One turn moves every row onto another: examples first, then more rows asked:
j_313: [-16  13 -22  26 -10  36   9   9 -54 -26 -23  45  -4  33  49  17 -58 -10
  42 -37  27  14  24  32  10]
j_806: [-33  16 -15 -23 -44  31 -41 -31  36  29   9 -67   3 -41 -65   9   6   9
   0  26  -9   1  -2  25 -20]
j_836: [ 19 -14 -29  65   4  -3  -4  -8  29 -54 -23  36  15  55  41  21 -53  15
  37 -24  21  21  26  27  -5]
j_392: [-24  31 -24 -32 -39  47 -26 -37  45  25  20 -65  -8 -29 -57  29  -1  -6
   6  34  -7  15 -19  27 -23]
j_60: [ -3  43   7   9  14  52   3   9 -49 -39 -20  56  10  43  31 -22  35 -42
  13 -27  40   2   5  44  36]
j_800: [ 54  -5  22  37   1 -32 -16  23   6 -71 -17  -4  70  43   7 -15  34   3
  12 -26  -5 -36  30 -21 -15]
j_537: [ 23  30  -9  47  37  23   2  -7  34 -57 -16  65  31  50  18   3  50 -24
   3  -7  36   8  -8  35  14]
j_439: [-26 -25 -57  -9 -32  33  16 -71  19 -35  -5  58 -13   7  29 -22 -51  -6
   5 -22  23  46  48   4 -34]
j_875: [-15  -7 -56 -31 -28   3  61 -42 -17 -30   6  51  43 -27 -17  -6  41   2
 -44 -15 -14 -18   9 -54 -57]
j_326: [-26  14 -10 -23 -31  22 -27 -37  25  34  19 -70   4 -38 -78   7  15   4
   2  31 -11  16 -18  20 -23]
j_813: [-10  26 -11 -25 -29  44 -31 -43  40  23  22 -68  -1 -22 -58   5   5 -26
  19  37   4  26 -23  32 -18]
j_634: [ 13 -30 -11 -40 -47 -11   7 -30  -8 -52  -1  -3  40  -5  -3 -58  15  -6
 -13 -26 -11 -10  65 -56 -61]
j_83: [ 30  27 -28  46 -18 -45  42   5 -12  -1  -8  35  32 -14  14  46  64 -33
 -37  -6 -49   5 -30 -32 -26]
j_966: [ 19  37   0   2 -22  16  12 -44  33 -55  -6  73 -35   2  14 -17  42 -65
 -43 -17  36  48  12  33  36]
j_312: [-17  28 -16 -40 -39  47 -38 -33  46  19  13 -70   2 -29 -50  15   0 -16
   7  32  -2  14 -12  29 -19]
j_51: [  2 -12 -31  86 -16 -22   2 -21   4   3 -25  50 -19   7  48  27 -28 -17
   6 -12 -19  65  21  27   6]
j_630: [ 25  13  22  -3 -27  -7  -2  41 -73 -37 -19  -6  44  27  19 -19   4 -12
  11 -40  -4 -46  40 -18 -18]
j_182: [-31  13 -13 -30 -30  37 -35 -31  36  31  11 -68   4 -36 -71   8  16   7
  -3  32  -8   7  -8  25 -14]
j_505: [-22  10  -4 -22 -39  19 -39 -36  28  31  20 -73   8 -38 -81   6   3   6
   5  27 -13  11  -8  17 -23]
j_998: [  7  -1 -24  11 -45 -59  57 -17 -25 -35  -1  55   8 -40 -27  30  24  -3
 -71 -24 -29 -13  -5 -36 -19]
j_989: [ 45 -18  36  -3 -63 -62   0   3  -9 -63  -3   1  15 -19  -9 -36  25 -20
 -43 -29 -24 -19  58 -38 -20]
j_941: [ 22  20  19  56   7  -1 -20 -14  23 -12 -23  47  -1  18  38 -28  65 -54
  -7  -1   3  59  23  32  38]
j_106: [ 14   1 -34  54  18 -35  41  12  -7 -42 -12  47  57  18  -5  51  21  29
 -13 -18 -14 -29 -27 -24 -23]
j_536: [ 66   0  20  39 -45 -60 -16  24  -6 -29 -16 -20  27   8  39  -1  24 -30
   5 -18 -53  12  42 -34 -32]
j_907: [ -6  29 -28   6 -10   2  45  34 -82 -18 -10  45  47   2   7  35  24  -6
  -8 -32 -11 -44 -15 -14 -12]
j_612: [-16  26 -20 -23 -38  38 -32 -50  43  26  22 -66 -10 -18 -55  15  -8 -19
  17  33   1  23 -26  28 -25]
j_61: [ 11  -3 -21  22 -50 -10   6 -43  20 -52 -10  51 -56   0  41   8 -60 -31
 -12 -28  15  59  38  24   6]
j_350: [-11   9 -23 -34  -7  55   7 -69  30 -46  -4  61   3  14  15 -67  42 -42
 -20 -15  41  41  33  12  -5]

j_505 -> j_612
j_907 -> j_60
j_966 -> j_989
And these:
j_439 -> j_875
j_836 -> j_106
j_51 -> j_83

One turn moves every row onto another: examples first, then more rows asked:
j_560: [-27 -48  22  34 -32  23   9 -18  18 -19  16 -24  36 -44  25  63  45  42
 -26  -7 -65  -9  12  55  36   3  19  -2  48 -57  51  21  -1  13 -25 -14
   1 -31 -15]
j_227: [-32 -42 -31  12  18  -1  -5 -13 -25   4 -19   8 -31  59  12   9 -48 -11
 -29   5  30 -15 -40  25 -37  28  23   4  36  40 -38  36 -14 -65 -50  59
  18  16  34]
j_243: [-31 -10  26   3  34  27 -54  -3   5  26  42 -53 -37 111  65  36  -9 -24
 -30   6 -35  45 -17  13 -27  -6  13  -9  -3  54 -39  82  14 -15 -21   5
 -43  -7   3]
j_135: [  6 -15 -42  21 -33 -21  -5  -4 -12  -2  37  37  16 -31  24  -7   8  41
 -17 -18   6  27  36  22  28 -29  67  36   3 -75 -52  55  31 -15 -41  17
  32  19   3]
j_865: [-57  64  21  32 -76   6  23   5  13  31   8  -4  48 -22 -26  11 -13  43
  -9   7  23  -6  31 -68   1  39 -21  18 -41 -15  24  16  10   4  10 -20
 -14 -20  -2]
j_181: [-22  22 -36  10 -50  -3  53   0  10 -18  20  16  12 -29  23 -24  20  16
 -13 -17 -11  12  10  53  43  -3  76  48 -12 -56 -13  24  60   0 -50  19
  17  10  -1]
j_112: [-40 -22 -10   0  18  29 -50  -1  17   5  66 -59 -41  68  64  29  -7 -18
 -41 -16  -4  27 -36  36  -6 -12 -17  -7  21  54  -4  59  12 -23 -38  22
 -68 -34  12]
j_93: [-37 -29  24 -60  12  -8 -15  25  -1  39  39 -46   0  32  18  31 -27 -40
  11  36 -33 -78   4 -22 -38  37 -23  -1  -7  33   4   0 -31 -47 -31  -1
   7 -64  41]
j_262: [-10 -20 -10  28 -24  29  33   9  29  61 -19 -18  14 -66  -3  -5  47  -1
 -15 -32 -40  -8 -15 -17  20 -17  28   1 -55   8 -34  45  18  36 -14  -8
 -32  34 -64]
j_14: [-24  -4  14 -46  18  -5 -24   3 -28  43  22 -77  17  42  44  30   4 -23
 -19  36 -46 -28   4 -18 -55  -4 -12  41 -61  57 -74  47  -7  -4 -45   1
 -44 -34   9]
j_90: [ -4 -47  26  10 -27  -2  10 -14 -17   1 -11  16  38 -19  25  44  32  28
 -30  -1 -13 -17  -5  30  55  41  -8   2  26 -33  91  17 -32   4  -8 -25
  18 -22 -26]
j_299: [-38  46   1  32  24  30 -12   3   9   7   9  14  24  59  19 -13 -76 -10
 -15 -13 -49  -3  14  -9  29  19  74  14   1 -68  10  56 -20   9  21  10
 -45  16 -66]
j_892: [-62  45  -4  66   4  19  52  -8  48 -37  20   6 -10  63  -4  -8 -17  -9
  -8   3 -72  -6  17  47  45   0  39  24 -17 -66  15  44  -6   4  26 -42
 -31   9 -31]
j_17: [  4 -52 -22 -24  -3 -24 -41   8  -1  16 -12 -56 -34  16  26  61 -13 -19
  22   3  -7 -52 -37   1 -10  43  -3  -6  68  32 -28  22  17 -79 -29  30
  25 -46  -6]
j_201: [  1 -26 -13  43 -11  46 -36 -15 -26  37 -25  -3 -23  39  25   6 -29 -19
 -10  14  34 -25 -40   3 -39  13  18  36 -10  65 -31  36  -7 -95 -26  42
  37 -36   7]
j_717: [-67  32  11  38 -31  -6  85  53   1  -6  28  24   7  -8 -57   2 -11  36
   0 -21 -10 -25  24 -32  28   5  17  15 -46 -36   0  13   5   5 -26 -36
  -8 -16  15]
j_127: [-12  -3 -31 -30  35   6 -33 -21  -9  -5  42 -88  -5  22  60  36 -31   0
 -25  45 -19 -19  -5   0 -55 -21  -3  56 -44  31 -66  56 -11   2 -55   5
 -28 -25   6]
j_820: [-46  27  18  35 -54 -17  36   6  12  25  32   5  21  -8 -65 -25  -6  30
  -6   8  16 -47  49 -38  30  19  19  13 -70  -8  20   8 -20 -33  12 -27
  -8 -31  17]
j_932: [-38  -9  40 -83  -1  -3  13  -7  -9 -27  44 -59  30  53  11  15  -8 -63
  18  29 -28 -36   6  -9 -30  42   7 -10 -38  52  -1  19 -10 -29 -52 -13
   0 -69  29]
j_414: [-11 -14 -27  36  23  11 -60 -15 -34  11  18 -11 -36  81  36  11 -28 -28
  -4  16  31  -7 -16   2 -25  -9  30  -3  33  42 -28  45  45 -62 -35  41
  37  -7  20]
j_697: [ -1  23 -32  23 -16 -30  -3 -13 -24 -17  24  31   1 -35  22  -8  33  26
 -19 -43  13  48   5  17  26  34  41  52  23 -83  -7  15  14 -51 -36  17
   1  27   5]
j_46: [-27 -25 -28  14 -18  31  82   7   4  12 -31 -16  25 -36   6  16  31   2
   4  -7 -60  19  -2  22  37  -6  24 -14 -53 -18 -39  28 -23  48  -1  -9
 -28  44 -44]
j_336: [ -5 -57   9  61 -53  -4   0  12   5 -14   0 -28  37 -22   3  57  13  32
 -34  -9 -46  -9   2  48  51  14  13 -38  60 -42  41  21 -34   1   7 -12
 -13 -36  -5]
j_6: [-38 -20 -22 -15 -32 -13   9   5  30  43   7  -5  24 -21  27   5  38 -29
 -34 -28 -47  21   4 -16   5  -2  56 -29 -65 -21 -28  26  -2  74  -1 -29
 -44  34 -71]
j_126: [-56   6  20  57  47  22  22  14  56  -2  -2   9  -1  51  -6 -15 -13 -27
 -23 -20 -77 -26  -2   9  14  -7  73  -4   6 -70  27  53 -24  -1  26 -31
 -26  28 -35]
j_576: [  7  -5  -3 -11 -24  26  36   4  24  65 -27 -36  28 -36  20   1  64 -14
 -29 -14 -46 -21  15   8  35  -6  35 -18 -63 -15 -36  55 -14  31  -7 -13
 -43  22 -69]
j_590: [-34  33  42  35  29  12   5  11  39  -8  22  12   5  75  19 -49 -13   0
 -38  -1 -56 -12  21  13  21  -4  72  -5   4 -77   3  75 -26   7  22 -42
 -35   3 -31]
j_362: [ -12  -13    5   -3   -8   27  -52   -6  -19   12   44  -55   13   16
   56   51  -31  -19   -8   28  -45    5   -4    6  -74  -17    7   20
  -31   20 -112   47   -6  -25  -56   -6  -38  -67  -22]
j_150: [-26 -31   1 -41 -11 -11  -5  -9   9  -7 -14 -30  -4  21   8  85  -9 -37
  20  13  -8 -57 -21  22 -13  58 -52  -2  35   8 -34  56  -4 -89 -53  17
  -4 -37   5]
j_600: [-14 -24  26  34  -2  50 -52  17   2   7  64 -34 -23  74  33  14  -6 -43
 -39 -15 -27  62 -28  28 -36 -12  18 -10   9  56 -24  16 -16 -61 -26  -4
 -18 -43  20]
j_316: [ -1   4 -17 -32  -9  28  30  25  26  54 -13 -17  44  -4 -19  30  33 -29
 -44 -19 -20  27   4  -6  11 -13  38  -8 -41  -6   3  22   3  44   8 -31
 -33  43 -90]
j_424: [ -26  -48   17  -43  -25   27  -20   40   41   26  -28  -39  -12   37
   46   50   13  -38    4   -4   -9  -50  -41    0  -30   31  -18    2
   27   14  -37   41    5 -100  -11  -11   10  -63  -28]
j_958: [ -2 -26 -23 -32  13 -20 -22   3  22  19 -38 -39 -39   5  39  68   5 -20
  45 -25 -18 -60 -37 -31 -12  42  -8 -10  27  47 -38  54   0 -58 -43  10
  -1 -58  -8]
j_496: [-28  46 -15  81  31  -9 -19 -19  10  -3  22  22  -7  48  20   6 -25 -29
 -55 -11 -51   4  10  17   1  11  74  -6  -8 -87   8  34 -38  16   6 -19
 -43  22 -40]
j_574: [ -7  13  14 -14  -8  13 -20 -27  -6   9  35 -60 -14  43  42  16 -24 -28
 -19  23 -45 -10  -6   5 -54  11  -9  29 -53  70 -79  60  -4  49 -66  13
  -3 -46 -34]
j_103: [-25  17 -50  -8 -31 -27 -21   3   4  -2  23  51  43 -12  22   6  17   9
  -5 -56 -32  45  43  19  15  -2  33  61  43 -66 -26  15  35 -21 -19  22
  12  13 -17]
j_487: [-25 -18 -34  26  26   2 -37 -22 -33  17   2  13 -25  62  13  11 -24 -23
   1  -4  41 -46 -22   3 -15  -9  29   0  14  80   6  43  21 -53 -52  44
   4 -43  31]
j_878: [ -1 -14   8  16 -41  -1   4   0  -9  11 -14   4  56 -10  21  86 -14  44
 -47   3 -55  -1  10  27  47  37  46   6  39 -25  77  -3 -31   7 -12 -10
  12 -31   5]
j_556: [-41 -10   2 -71  50  -2  -3  15  32  -5  31 -45 -11  48  44  22 -16 -49
  12  26 -34 -48  -2 -36 -58  14  -9 -15 -11  26   4  16 -47 -19 -27 -24
  24 -46  44]
j_566: [-39   2 -26  11   4 -10  15 -22  11 -13  21  29  23 -39  15 -16   9  35
   5 -19 -31   0  35  13   5 -14  79  73 -16 -89 -35  45  27 -35 -31  23
  23  24   5]
j_255: [-31   0  -3  26   3  20 -30  43  14  -2  45 -45 -55  99  43  15 -22 -50
 -76 -41 -25  21 -37   5 -26   1  -3 -10  29  42 -51  49  13  -9 -51  13
 -13  -9   7]
j_104: [-54 -41  32 -74  10  25 -11  14  -1  18  29 -17  28  49  36  12 -36 -40
   3  50 -16 -46   0 -11 -78   2  51  -6 -27  14 -31  17 -27 -47 -38 -23
  13 -72  13]
j_957: [-61  20  38  63 -50  17  30  -3   4   9  41  -3  23 -10 -56 -16 -13  48
 -22   5  -3 -36  21 -44  24  -3  28  19 -40   0  50   5   8   2 -23 -46
  -7 -28  16]
j_844: [-28 -12  25  55 -35   7  60  19  12  -5 -17   7  16 -17   5  39  10  45
 -23  -8 -42 -35 -15  68  34  16  24 -14  55 -41  37  23  -7  59 -19  -7
  -7 -47 -30]
j_955: [-64  11  23  14 -66 -29  16  12  -8   5  13   2  36   2 -15   0 -15  21
 -16  -1   8 -54  27 -76  34  32   5  29 -74 -20  29  34  15   9  -2 -66
 -16 -32 -29]

j_112 -> j_127
j_93 -> j_17
j_181 -> j_892
And these:
j_955 -> j_90
j_932 -> j_150
j_103 -> j_299
j_576 -> j_820
j_201 -> j_600
j_126 -> j_262

One turn moves every row onto another: examples first, then more rows asked:
j_648: [-33 -35 -17 -21  -8 -16 -47  27  22  47  50  -8  47  26  12 -52 -34 -15
   7 -97  42  41 -35 -56   7  81  41  -1 -10 -42  67   2  32 107 -36  35]
j_263: [-44 -60 -55  -4  -9  14  -7 -14  57  33  63  39  38  88 -34 -32  12  -2
  57 -47   0  11  64 -66  60 -14  -7 -13  18 -74 -42 -82 -12 -14 -22  33]
j_70: [-66 -82 -55   4  -8  -4 -10 -21  30  19  50   9  46  92   6 -52  11   7
   9 -32  11  40  44 -84  59 -49  30 -33  31 -40 -22 -95   6 -34  -6  37]
j_660: [-28 -29 -20 -14 -76  -9  -5   7  43  34  70  -3  14  37 -23   1 -64 -30
 -46 -92 -18   0  25  -1 -20 -28  90 -41 -65  34 -46   1 -10  12  20  82]
j_916: [-25  -4 -39 -61  11 -41 -52  32  49  32  51  -3  54  39  19 -12  -8 -24
   5 -79  34  65   5 -28  16  79  46 -23 -12 -52  76  14  13  73 -18  45]
j_75: [-23 -25  19 -36 -34   0  14  68  84  28  53  15 -21  20 -30  -5 -69 -10
 -35 -72  -7 -36  22 -27   7   8  62 -52 -20  12 -61 -14 -12  37 -27  74]
j_761: [-94 -39 -64  26 -42  11 -31 -42  67  42  12  37  64  60  42 -59  38  -9
 -24 -93  16  23   9 -29  15 -49   9  -8 -21 -34 -33 -87  19  40  14   5]
j_248: [-26 -31 -22 -28 -86  13  19   8  39  20  84   2   2  41 -42  25 -49 -19
 -24 -91   3  -7  30  -1 -26 -19  73 -23 -55  33 -53  -4  -6  20  10  81]
j_948: [  -1   -8    5  -12 -104   22    8   32   68    5   52  -17   -4   24
   24    4  -31  -16  -51  -74  -12   -2   19   15   -4   39   57  -10
  -56   22  -50  -17   22   49   -8   63]
j_689: [-80 -55 -54  42 -41 -38 -40   1  53  24  45  46  80  71  62 -31  25 -34
 -24 -72  20  33  17 -56  47 -64   3 -18 -35 -29 -43 -72  44 -10  29  47]
j_748: [ -48  -19  -43  -16   49  -24  -50   35   22   10   64  -29   82   20
   41  -26  -37   -5    7 -110   51   73   -3  -54   -4   71   48  -32
   26  -38   39  -17   29   72  -36   56]
j_142: [ -38  -38  -39  -32   11   -7  -51   27   -6   55   72    0   68   49
    0  -18   -1  -26   17 -104   54   50   -1  -33    8   62   70  -18
    3  -59   43   17   -4   90  -32   33]
j_232: [ 25 -35 -15  31  16 -16 -42   3  71  41  58  14  34  26   0 -57 -41  -6
  63 -76   6  31 -12 -60 -18  87  26   2   0 -38  54 -31  52  92 -39  95]
j_419: [-60 -71 -30   8 -33  -4   6 -37  33  14  77  43  46 102 -39 -46   2 -15
  32 -34 -12  17  25 -56  47 -18 -17 -11   5 -58 -31 -62 -13 -26  13  13]
j_569: [ -82  -72  -71   30  -38  -18  -28  -35   52   28   41   15   53   65
   46  -58   11   11   -9  -77   16   58   11  -65   31  -76   25   -9
   20  -26  -23 -106   27  -16   -6   48]
j_996: [-14 -19  16 -23 -31   0  23  46  87  36  72  16 -18   3 -39  10 -67 -24
 -15 -78   6 -25  33 -23   7  12  76 -48 -41  20 -65 -24  13  44 -14  93]
j_236: [ 26   4 -30  25  28 -66 -43  16 114  39  30   3  28  21  36 -45 -39 -17
  59 -97  11  43  -2 -36 -30  54  25 -24   5 -53  44 -23  22  63 -28  98]
j_725: [-46 -82 -64  23 -19 -31  -2  21  36  -5  69  30  59 111  -2 -19   5 -29
  24 -35  30  15  54 -49  46 -52  -7 -20  14 -58 -49 -57  -1 -39  -3  55]
j_709: [-64 -56 -49  12 -49 -33 -47 -27  70  26  61  43  66  41  60 -71  34   9
 -26 -68   9  10 -13 -38  56 -84  12 -13  -9 -26 -38 -68   3  14  14  16]
j_977: [  7 -33  39  27 -60  -4  11  32  80  17  63   9 -22  -1   7  -6 -17 -38
 -41 -82 -26   0  20 -11  25   9  73 -36 -48  18 -74 -30  12 -13   2  70]
j_904: [-90 -59 -23  49 -43 -17 -24 -66  66  41  57  60  61  63  19 -70   3 -15
  -4 -75  -8  34 -12 -50  31 -50 -15  -6 -32 -32 -33 -85  20   2  33  19]
j_815: [  4 -11 -28  31  51 -19 -47  16  61  14  53 -12  59  31  57 -27 -35  11
  36 -74  19  71   5 -54 -23  81  42 -25  23 -53  35 -34  40  57 -45  95]
j_838: [   0    4  -17  -23 -107   13   -7   20   79   -1   34   -5    0   23
   17   -1  -48    2  -42  -75  -36  -13   22   -6    7   28   49  -13
  -55   26  -44  -29   17   45  -16   90]
j_592: [  31  -23  -17   66   24  -11  -57   -2   68   51   37   19   50   20
   36  -47    2  -17   60 -106    4   41    4  -46  -25   64   54   -7
  -13  -53   21  -42   40   66  -27  109]
j_549: [-30 -70 -45 -13 -29 -19 -30 -23  56  38  77  31  54  91 -15 -28  -7  22
  35 -30  18 -18  31 -61  58 -57   1 -13  -3 -70 -19 -76 -24 -46 -18  58]
j_674: [ 12 -24  31  15 -69 -14   3  31  68  17  72  11 -19  18  11 -13 -36 -38
 -29 -67 -53  10  26  -2  34  13  75 -36 -35   6 -69  -3  -3 -16  -3  79]
j_980: [-40 -25 -41 -34 -10 -42 -45  73  28  33  30 -30  62  55  36 -16 -19 -31
  -1 -89  77  36  14 -45   7  70  48 -11  -6 -58  47  -5  48  84 -26  76]
j_448: [ 11 -16 -44  24  14 -50 -47  57  89  27  42  19  41  37  48 -29 -12 -26
  53 -66  25  37  27 -72 -14  61  36 -11  13 -38  17 -28  73  88 -35 117]

j_70 -> j_748
j_448 -> j_725
And these:
j_709 -> j_236
j_648 -> j_904
j_75 -> j_660
j_996 -> j_248
j_592 -> j_263

